The rows of T fall into a few groups, and each row is roughly a mix of its group's hidden directions.
T (77 x 10):
[[ 1.52  0.45  0.89 -1.46 -2.90 -0.05  2.73 -1.05 -0.66 -3.86]
 [-3.07  1.40 -2.43  0.88  1.50 -2.46 -1.93  1.99 -1.09 -1.59]
 [ 0.03  0.45 -0.46 -0.67  1.32 -1.57 -2.34  1.09 -2.53 -4.42]
 [-1.00  2.25  0.06  0.99  0.94 -3.05  0.38 -0.71  3.75 -2.41]
 [ 0.67  0.41 -0.60  1.66 -1.13 -3.23 -1.22 -4.17 -1.14  1.45]
 [-0.79 -3.97 -0.43  1.49  2.78 -1.95  2.45  0.59 -0.14 -1.01]
 [-0.35  5.08  0.53 -0.52 -2.58  1.20 -0.35  0.07  0.40 -1.68]
 [-2.16  1.90 -1.44  1.21 -1.81  3.14 -1.30  1.19  0.37 -3.09]
 [-2.06  1.12 -0.74 -0.72  0.75  1.18 -2.16  4.18  1.98 -1.76]
 [-2.09  0.38  1.94  2.77 -1.22  1.41 -3.46  1.55  0.22  1.96]
 [-2.50 -0.24 -0.84  1.42 -2.03 -0.36  3.91  0.11  2.37  1.88]
 [ 1.69 -0.56 -3.02 -1.01  1.40 -3.07  1.80 -1.84  0.01 -2.53]
 [-2.22 -0.40 -2.76 -0.84 -0.69  3.06  0.03  2.05  1.07 -3.02]
 [-0.71  2.67  3.10 -0.95 -1.24  2.81 -1.69  0.13 -0.13  2.70]
 [ 1.40 -1.17  1.27  1.78 -1.41 -0.92  0.02 -4.25  0.50  2.91]
 [-0.57  2.18  1.58  3.75 -1.17  2.12 -1.34 -1.60 -1.53 -1.87]
 [ 0.71  1.07  1.30  0.43 -2.93  1.66  1.45 -2.64  2.12  3.05]
 [ 0.84 -0.37  1.69 -0.60 -2.92  2.28  3.88 -0.70  2.07  0.23]
 [ 0.67 -4.91 -0.55  0.41  2.44 -1.49  0.07 -0.26 -0.44  2.05]
 [ 0.92 -1.78  0.40  2.09  1.55 -4.88  0.18 -0.31 -0.26  1.67]
 [ 0.85  2.81  1.20 -1.27 -0.01 -4.30  2.58  0.29  0.88  0.12]
 [-0.57 -0.54  0.96  5.04  0.08 -1.22 -2.65 -0.65 -1.18  0.67]
 [-1.58  1.31  3.89  2.10 -1.20  1.63 -1.49  0.48  0.71  2.64]
 [ 1.19  1.03 -3.45 -1.47 -1.00 -0.66  1.68 -0.38  0.61 -4.05]
 [ 0.90  2.10  0.07 -1.65  0.18 -4.17  3.19  0.41  1.04 -0.97]
 [ 1.12  1.27 -0.04 -2.08  2.57  1.92 -3.40  2.42 -1.33 -1.03]
 [-2.19  0.04 -1.61  0.05 -1.14  4.56 -1.37  1.31  0.33 -2.14]
 [-3.81  2.27 -2.93  0.87  0.26 -2.07 -0.32  2.02  0.02 -0.48]
 [-0.83 -0.48  1.62  1.65 -0.49  4.41 -2.77 -0.91 -1.31  1.27]
 [ 0.50  3.83  3.34  1.35 -1.44 -0.02 -1.53 -1.28 -0.80  1.77]
 [-1.83  0.74 -2.06  1.62  1.02 -3.89 -2.49 -0.64 -1.81 -0.95]
 [-0.13  0.15  2.05  2.84  0.50  0.48 -3.25  0.86 -2.26  2.92]
 [ 1.49 -0.97  0.72  0.98 -1.44 -1.34  2.40 -4.58 -0.89  1.31]
 [-1.38 -2.64 -0.19  2.17 -1.44 -2.65  3.54 -1.37  0.62 -0.42]
 [ 1.41 -0.75 -3.58 -1.42  1.33 -2.58  1.55 -1.08  0.07 -2.89]
 [ 2.62 -0.57  2.27 -1.10 -2.12  2.82  2.27 -1.63  1.45  1.35]
 [ 1.89 -0.29 -0.02  0.73 -0.83 -0.78  0.11 -3.69  0.15  4.32]
 [ 1.56 -0.55 -2.00 -0.90  0.22 -2.68  2.94 -3.20  0.57 -1.93]
 [ 1.09 -0.99 -0.54 -3.09  0.76 -3.46  0.61  1.23  1.36  3.07]
 [ 0.85 -0.64 -1.42 -3.99  0.54 -2.81  1.42  1.60  1.76  1.68]
 [ 0.84 -2.41 -3.15  0.86  1.11 -2.92  1.69 -0.22  0.15 -2.81]
 [ 2.15 -0.74 -1.91 -0.88  2.68 -2.53 -1.99 -0.68 -3.14  0.50]
 [-0.76  0.37  1.24  4.93 -0.14 -1.93 -2.43 -0.31 -0.92  0.73]
 [ 2.08 -0.42  1.80 -1.19 -2.45  2.65  3.25 -1.13  1.62  1.03]
 [ 3.25 -1.42  1.61  0.08  1.39  0.22 -2.91 -2.65 -1.21  1.88]
 [-0.79 -0.13  3.31  1.16 -2.87  2.08  0.69 -1.78  0.18  2.92]
 [-1.45  0.57  3.08  2.06 -1.09  2.14 -2.46  1.28 -0.38  2.82]
 [ 0.10  4.59  2.05  1.08 -1.16 -2.90  1.01 -0.16  0.20 -0.69]
 [-1.05  0.48  0.33  1.16 -2.69  0.88  2.83 -1.41  2.70  3.10]
 [-0.06  4.57  0.69 -0.52 -2.60  2.51 -0.85 -0.55 -0.06 -1.42]
 [ 1.99 -0.98  1.12 -0.66  3.24  1.29 -4.09  0.59 -1.31  0.37]
 [-2.03  1.15  0.83  0.68  0.60  1.68 -3.33  4.03  0.76  0.18]
 [-0.34 -5.23 -1.89  0.76  2.31  0.02  0.63  0.30 -0.28 -0.40]
 [-3.38  1.45 -2.49  0.11 -0.17 -1.70  1.40  2.76 -0.08 -2.34]
 [-2.17 -2.27 -2.95  0.31  0.76  0.83  1.28  2.05  0.90 -3.33]
 [ 1.82 -0.29  0.24  0.85  1.49 -1.60 -3.91 -2.79 -1.81  1.54]
 [-0.67  2.29  2.50 -1.85 -1.23  3.83 -1.29  0.09 -0.05  2.13]
 [-1.07 -3.50 -3.31 -0.12  1.13  1.21  1.07  1.10  0.42 -2.84]
 [-0.73  0.42  3.69  2.21 -1.47  1.64 -1.13 -0.58 -0.68  3.41]
 [ 1.79 -0.46  2.26 -1.19  1.67  1.97 -3.16  1.02 -1.20 -2.93]
 [ 1.05 -0.72  1.26  1.37  1.03  1.05 -2.34  0.96 -3.88  3.01]
 [ 2.61 -1.62  0.54 -0.48  1.64 -4.09  1.70 -1.63 -0.47  1.62]
 [-0.12  0.56  3.49  2.94 -1.10 -0.20 -0.55 -2.26 -0.52  3.09]
 [-1.51  0.41 -0.63  0.12  1.04  1.47 -3.48  4.39 -0.09 -0.39]
 [ 1.26 -2.30  0.67  1.97  0.73 -1.36 -1.01 -3.21 -0.08  3.58]
 [ 0.98 -0.32 -1.61  0.67  2.31 -2.51 -3.00 -1.60 -2.01  2.53]
 [ 2.15 -0.97  0.73  0.96 -1.26 -0.85  0.51 -4.14  0.17  3.31]
 [ 0.32 -1.47 -4.55 -0.60  0.30 -2.11 -0.05 -0.34  0.34 -3.10]
 [-0.09  1.65 -2.42  0.30  1.79 -2.58 -3.39 -0.88 -2.00  1.72]
 [ 0.21 -3.63 -1.66 -3.29  1.63 -0.62  0.89  1.47  1.10  1.94]
 [ 0.29  0.92  3.40  2.87 -0.55 -1.17  0.07 -2.87 -0.25  2.65]
 [-0.89 -0.43 -3.36 -1.50  0.96  0.28 -1.59  3.37  0.71 -2.79]
 [-0.15  1.70 -0.43 -0.96  0.70 -2.45  2.48 -1.28  3.42 -2.78]
 [-0.46 -0.01 -2.35 -2.38 -0.64 -0.62  2.47 -0.36  2.85 -3.33]
 [-1.65  1.40 -0.71 -0.64  2.25  0.50 -2.97  3.34 -0.84 -2.49]
 [ 0.20 -0.79 -2.60 -0.25  2.10  0.14 -3.06  3.42 -1.99 -0.88]
 [ 1.23 -0.81  2.53 -0.77 -0.97  2.68  1.36 -0.87 -2.69  3.26]]
One row of each group comes first, with its name. Which group is each row after those in?
[-0.93 -1.69 -0.28  1.04 -2.36 -1.84  4.62 -1.03  0.78 -0.95] -> H
[ 0.18  2.79  0.94 -2.13 -2.10  2.49 -2.69  0.23  0.39  2.54] -> Q
[-1.69 -0.89 -2.52 -1.88 -0.81  2.29 -1.28  3.48  0.97 -1.91] -> Z

[ 3.85 -1.34  2.31 -0.30 -0.48  0.68 -0.98 -3.50 -0.70  1.12] -> H
[-0.98  0.52  3.77  1.67 -1.61  2.20 -1.00 -0.05 -0.42  3.30] -> Z
[-0.39 -0.18  2.22 -0.78 -1.68  3.54  2.43  1.77  2.30 -1.52] -> H
[ 1.25 -1.17  1.78 -1.77 -1.36  2.99  2.21 -0.92 -2.32  2.57] -> Z
[ 0.50  0.67  1.13 -0.44 -2.66  2.63  2.93 -0.88  2.51  2.43] -> H
[-0.06 -1.65 -4.03 -0.76  0.94  0.04 -2.26  2.62 -1.35 -1.85] -> Z
